Each row has a name. Each piece below is followed by the name of the row it came from. Each question is about the rows just above it.

q386: [ -8 -49 -49 -49 -25]
q830: [  5 -53  -8  11 -23]
q117: [ 43 -49 -49 -49 -25]
q466: [ 14   6 -36  42  -4]
q274: [-39  -4  27 -36  -1]
q878: [-13  38  -1 -46 -17]
q905: [-49 -49 -49 -22 -47]
Which row holds [-39  -4]?
q274
asked: [ -8 -49 -49 -49 -25]
q386
Where do [ -8 -49 -49 -49] appear?
q386
The row with [ 38  -1 -46 -17] is
q878
[  5 -53] is in which row?
q830

q662: [ 22  13  27 -27  -2   7  -3   1  11  -4  18 -17  38]
q930: [  3  14  48  -9  -1  -5  10  -5  18 -11   8  -3  -7]
q172: [-30  -9  21   4  24  31  10  -5   2   9  -6  17   8]
q297: [ 13  11  32 -14   0  -5  -5  17 -16  20  -3  12   2]
q699: [  6 -37  35  13  14  -8  18  15   4  13   7  -1   1]
Where do [ -2   7  -3   1  11  -4  18 -17  38] appear?
q662
asked: [ -1  -5  10  -5  18 -11]
q930

q40: [ 43  33  32 -10   5  16  -4 -10  10]
q846: [  0 -13 -14  10  -4   4  -2   4   7]
q554: [ 30  12  38 -10 -11  49 -24  37 -14]
q723: [ 32  16 -25  17   7  -9  16  -9  31]
q189: [ 30  38 -10  12  14 -17   5 -14  26]
q736: [ 32  16  58 -41  -5  31 -20  14 -28]
q164: [ 28  22 -19  30  13 -21   3 -23  23]
q568: [ 19  20 -13  18  19 -19   6  -5  31]
q823: [  0 -13 -14  10  -4   4  -6   6 -10]
q859: [ 26  14 -13   9   6  -6  20 -15  28]
Where do [-23  23] appear?
q164
asked: [ 32  16 -25  17   7  -9  16  -9  31]
q723
Which row holds [ 30  38 -10  12]?
q189
asked: [ 12  14 -17   5 -14  26]
q189
The row with [-21   3 -23] is
q164

